[[109 101 149 108 106]
 [121 155 128 128 124]
 [125 155 131 153 109]
 [136 120 106 152 143]
 [147 147 127 157 150]]
->
[109 155 131 152 150]

[[141 151 118 138]
 [142 130 126 136]
 [130 108 133 119]
 [124 133 119 138]
 [125 150 135 124]]
->
[141 130 133 138]

[[128 126 124 135 130]
 [138 108 101 125 105]]
->
[128 108]

[[108 115 109 111 135]
 [129 151 140 139 103]
 [140 150 147 139 106]
 [137 122 139 121 141]
 [123 103 123 109 151]]
->
[108 151 147 121 151]

[[120 119]
 [107 132]
 [109 118]]
->
[120 132]

[[122 129 130 120 135]
 [119 133 139 117 139]
 [119 101 121 131 133]
 [123 111 113 126 134]]
->
[122 133 121 126]

[[139 123 154]
 [105 145 139]
 [145 113 142]
 [122 141 129]
 [118 141 117]]
->
[139 145 142]

[[145 148 157 147]
 [135 144 135 132]
 [129 146 111 121]]
->
[145 144 111]

[[121 110 107]
 [135 134 110]
 [113 115 104]
 [147 150 141]
 [129 150 117]]
->
[121 134 104]
---
[[144 138 139 137 138 121 137 122 131]
 [118 125 107 126 137 148 118 133 121]
 [127 143 114 109 110 148 141 114 139]
 [137 108 150 132 149 115 137 138 148]]
->
[[127 143 114 109 110 148 141 114 139]
 [144 138 139 137 138 121 137 122 131]
 [118 125 107 126 137 148 118 133 121]
 [137 108 150 132 149 115 137 138 148]]

[[142 125 147 119 137 138 130 138 133 115 134 113]
 [120 141 134 102 126 127 137 134 135 149 149 128]
 [132 138 119 142 149 131 131 131 135 142 130 144]
 [140 130 126 118 122 144 134 106 139 130 136 132]
 [144 116 137 131 145 149 116 117 116 154 124 120]
 [124 122 116 127 131 120 125 130 127 149 137 123]]
->
[[120 141 134 102 126 127 137 134 135 149 149 128]
 [132 138 119 142 149 131 131 131 135 142 130 144]
 [140 130 126 118 122 144 134 106 139 130 136 132]
 [142 125 147 119 137 138 130 138 133 115 134 113]
 [124 122 116 127 131 120 125 130 127 149 137 123]
 [144 116 137 131 145 149 116 117 116 154 124 120]]

[[150 141 113 122]
 [123 119 147 123]
 [133 117 110 153]
 [116 124 107 149]
 [141 103 133 132]
 [136 147 103 116]
 [114 153 128 149]
 [131 137 104 131]]
->
[[114 153 128 149]
 [136 147 103 116]
 [150 141 113 122]
 [131 137 104 131]
 [116 124 107 149]
 [123 119 147 123]
 [133 117 110 153]
 [141 103 133 132]]

[[133  99 110 133 128 141 112 140 123 145]
 [126 107 152 113 146 129 140 136 131 122]
 [144 156 130 128 134 135 127 111 132 103]
 [126 141 127 126 141 138 113 117 148 101]
 [129 117 149 125 148 129 140 130 149 119]]
->
[[144 156 130 128 134 135 127 111 132 103]
 [126 141 127 126 141 138 113 117 148 101]
 [129 117 149 125 148 129 140 130 149 119]
 [126 107 152 113 146 129 140 136 131 122]
 [133  99 110 133 128 141 112 140 123 145]]

[[122 126 107 135 146 137]
 [142 131 141 129 130 140]
 [143 129 141 129 133 144]
 [125 127 106 129 144 136]
 [124 128 103 130 141 136]
 [143 133 142 128 133 143]
 [145 118 122 133 112 149]]
->
[[143 133 142 128 133 143]
 [142 131 141 129 130 140]
 [143 129 141 129 133 144]
 [124 128 103 130 141 136]
 [125 127 106 129 144 136]
 [122 126 107 135 146 137]
 [145 118 122 133 112 149]]

[[151 150 145 140 103 149 133]
 [106 116 121 113 124 139 150]
 [106 141 124 121 125 116 111]
 [151 120 152 149 139 114 141]
 [109 146 147 139 148 106 134]
 [151 132 140 135 109 150 113]
 [150 129 117 118 130 105 144]]
->
[[151 150 145 140 103 149 133]
 [109 146 147 139 148 106 134]
 [106 141 124 121 125 116 111]
 [151 132 140 135 109 150 113]
 [150 129 117 118 130 105 144]
 [151 120 152 149 139 114 141]
 [106 116 121 113 124 139 150]]
